Families of rows that turns and mirrors carry onto each other, the same ones carrying the whole set onto itself: the rest of each named row's family, in list order
7 families of 4 rows
K_655: [ 10  37  18 -17  -4  -6  54 -10  40 -29   4   3 -12 -15 -19  10 -37  -9
  -2 -26   8  -1  -1 -19  -9  30]
K_751: [  5 -32 -26  12  16   6 -24  13 -14  30  -2 -24  -4   7  10 -25  26 -25
  -7  15  -6  23  19 -28 -17 -39]
K_566: [ 28  -5  -4 -14  25   6   8  18  12 -34   0  16   1 -14  -7  46 -34   0
  12 -45  30  -3  -9 -23   1  33]
K_727: [ 16  10  12  -3  31 -26   0  39  -8   6   2   6   7  -9  -4  48 -27 -19
   6 -35  12 -16  -5 -14  27  33]
K_70: [ 16 -22  21  23   7  -4 -25  16  17  36  -8 -12  -8  13  26 -34   8 -27
   9   3 -19   8  28 -21 -29 -14]
K_748: [-27   2  -5 -26  -9  -4  -5   1 -19   1 -20  -8 -16  15  -5 -36  36  -2
   4  42  -9   4  -4  21 -46 -11]
K_551: [  0  39  14 -35 -14 -11  11 -31 -10 -11  12   4   0   2 -41  12 -49   9
  -6  -9 -12  23   4 -18 -10  27]
K_233: [ -8  -6  -2  36   6  31 -38  15  -1  32   1   2  -7   9  22  -9  20 -14
  14   1  -5  20  -2 -24 -46 -20]
K_440: [  0  -8   7  11  14  -4   6 -14   2 -10 -10  31  -2 -19 -37  49 -24   4
   4 -39  48  -4  -8 -24  -8  24]
K_127: [ 20  21   2  -2   3  -2  34 -31  32 -10  27  14  -6   7 -31   2 -51   3
  -3  -5  22  -2  15 -11  -5  43]
K_224: [-11  -1  -6 -18  18 -13  -5   7 -43 -36 -17  12 -17  -5  -8 -27  32   3
  -3  38   7  10 -19  15 -40 -17]
K_809: [ -5 -10 -19 -14   1  -7  12  16 -14 -11  -8 -27 -12   8   5 -12  49  14
   1  45 -15  -4 -17  16 -19 -30]
K_792: [  0 -36 -10   1   6   4 -34  14 -21  28 -16   2   7   9  16 -34  25 -10
  25  -3 -22  15  33 -11 -31  -8]
K_155: [  6  36  -8   0 -12  -9  51  -6  14 -13  28   6   3  -2 -18   4 -34   5
 -20  -6   8  -6 -14 -14  16  57]
K_581: [-14 -12   9  -7 -10 -12 -16   1  -1 -11  19  13  -6  22 -18  42 -28 -17
  40 -36  29 -12   6 -35   4  26]
K_386: [  5  29 -33   9  -8  -5  -1  19 -10 -17 -14 -16  18  -6 -22 -41  39   7
  10  38 -17  10 -31   1 -13  -3]
K_27: [  2 -12  -9  28   6   3  19  19  -1 -13  -3   9   6  -7 -24  57 -22   1
  -4 -43  19   6 -14 -31  18  40]
K_41: [-24  27 -11   9  12  21  -2 -13 -30 -23  14  11  -9  14  11 -43  26  15
   8  33  -7  16  -7   8 -43 -15]
K_774: [ -2  40   5 -11  12 -28  56  16   3 -25   8   0 -14  -5 -42  14 -30 -29
  -5  -1 -13   4   6   1  14  31]
K_642: [  4  40 -28  -4   3   2  59  -7  20  -2  35  10  -5 -20 -25  -1 -35 -15
 -12  -6 -12  20  13 -25   7  30]
K_265: [-22   7  -8  -5   5 -10  -1 -11 -31  -6  -1 -22   2  -2  13 -45  45   1
  -8  34  10  -5  -4   2 -15 -34]
K_410: [ 10  -7 -29  25  14 -12  -1  32   4  29 -20  -5  10  46  23 -10  45  -3
  10  -9 -17  10  -4 -37 -14 -11]
K_254: [ -8  -6 -23   8  24 -17  -9   4 -30 -22 -13 -28   4 -17  -1 -29  40   9
 -11  15  -4   8 -28  20 -47  -4]
K_498: [  4  30  11 -18 -16  20  38  -4  16  -2   6  16  -4 -24 -22   6 -50  -7
  -9  -5  -2  14  29 -28  25  23]
K_696: [ 15 -26 -19   9  -2  -9  -3  23  -9  35  -1  -5   7 -16  24 -29  41  -7
  13   4 -35  10  15 -25 -14 -29]
K_417: [-13   6  -2  12  24   3   6  13   2  -9   4  -4   7 -10   2  67  -8  12
   7 -34  35 -21 -18  -6  17  15]
K_820: [-14  -2   9 -22   6  14  16  14  -2 -17  -7  28 -13   2  -1  55 -21   6
   5 -18  45 -16   2 -20  29  19]
K_403: [  7 -27 -24  27  16 -17  -5  14  14  25   9 -23  -7  14  26 -39  27 -29
  -1  -4 -15  11  11 -13 -47   2]

Same family as K_498: K_254, K_820, K_403
Same family as K_417: K_70, K_224, K_642
Same family as K_41: K_727, K_233, K_774
Same family as K_751: K_655, K_566, K_265
Same family as K_581: K_551, K_386, K_410

